[[22 77 15 15]
 [30 67 29 76]
 [35 61 13 13]
 [29 63  8 64]
 [33 70 22 76]]
|
[[22 77]
 [30 67]]

[[ 26 -43]
 [-22   4]
 [-12 -83]
 [ 20  -2]
 [-32 -18]]
|
[[ 26 -43]
 [-22   4]]

[[-11 -13  31]
 [  3  21 -17]
 [ 12 -25   8]
 [-29 -22 -26]
 [ -7 -31 -72]]
|
[[-11 -13]
 [  3  21]]

[[ -7  66  -2  58]
 [ -7 -32  -3 -55]
 [  6  -9   2 -57]]
|
[[ -7  66]
 [ -7 -32]]

[[-54 -63]
 [-84  79]
 [ 31 -63]
 [-48 -26]
 [-41  33]]
|
[[-54 -63]
 [-84  79]]

[[  4 -71  23]
 [ 21   7   4]
 [-26  30 -16]
 [ 20 -94   6]]
|
[[  4 -71]
 [ 21   7]]
---
[[-33 -18  -6  58   6]
 [-53 -17   8  40  12]
 [ 14  -7  67  -1  -5]
 [ 19  25 -50  36  -1]
 [-24  63  -2 -17   6]
 [ 51 -27  35  14  -5]
 [ 26 -54 -24 -24  -3]
 [-53  44  -2   8 -13]]
|
[[  6  58  -6 -18 -33]
 [ 12  40   8 -17 -53]
 [ -5  -1  67  -7  14]
 [ -1  36 -50  25  19]
 [  6 -17  -2  63 -24]
 [ -5  14  35 -27  51]
 [ -3 -24 -24 -54  26]
 [-13   8  -2  44 -53]]

[[ 56  46 -52]
 [ 59 -13 -52]
 [ 34  30  -5]
 [ 24 -23 -23]
 [ 75  -7 -65]
 [ 16  16 -46]
 [ 18   8 -48]
 [ 49  38 -22]
 [ 17 -25   1]
 [ 44  -2   0]
 [ -1   4 -34]]
|
[[-52  46  56]
 [-52 -13  59]
 [ -5  30  34]
 [-23 -23  24]
 [-65  -7  75]
 [-46  16  16]
 [-48   8  18]
 [-22  38  49]
 [  1 -25  17]
 [  0  -2  44]
 [-34   4  -1]]

[[ 31  19 -19]
 [-36  24  23]
 [ 43 -23 -27]
 [ 35  15 -21]
 [ 74 -35 -47]
 [ 28 -37 -19]
 [ 41 -14 -26]
 [-64  29  40]
 [-86  36  54]
 [-35  26  22]
 [ -7  -4   4]
 [-38  19  24]]
|
[[-19  19  31]
 [ 23  24 -36]
 [-27 -23  43]
 [-21  15  35]
 [-47 -35  74]
 [-19 -37  28]
 [-26 -14  41]
 [ 40  29 -64]
 [ 54  36 -86]
 [ 22  26 -35]
 [  4  -4  -7]
 [ 24  19 -38]]

[[-13 -68  27  17  58  -2  91  15  10  12  51  20   5 -16]
 [-73  24 -64  13  45 -21  17  15 -10  47 -35  65  11  45]
 [-48  20  26 -82 -73 -77 -26   9  -2  -1  28  12   2  38]
 [ 39 -16  -7  46  -9 -79  17 -13  -4 -94 -27 -11   7  43]]
|
[[-16   5  20  51  12  10  15  91  -2  58  17  27 -68 -13]
 [ 45  11  65 -35  47 -10  15  17 -21  45  13 -64  24 -73]
 [ 38   2  12  28  -1  -2   9 -26 -77 -73 -82  26  20 -48]
 [ 43   7 -11 -27 -94  -4 -13  17 -79  -9  46  -7 -16  39]]

[[ 34 -62 -40 -82]
 [-29  60  27  43]
 [ 11  19 -42  51]]
|
[[-82 -40 -62  34]
 [ 43  27  60 -29]
 [ 51 -42  19  11]]

[[  2  39  33  29  14  26  -5  -3  60  35  38  23   4  81]
 [-13   1 -46  11  25   3 -43 -41  -8 -10  60  38  56  56]
 [-48 -50  -3 -21   0  18 -16 -29  38  15  12 -64   8  53]]
|
[[ 81   4  23  38  35  60  -3  -5  26  14  29  33  39   2]
 [ 56  56  38  60 -10  -8 -41 -43   3  25  11 -46   1 -13]
 [ 53   8 -64  12  15  38 -29 -16  18   0 -21  -3 -50 -48]]
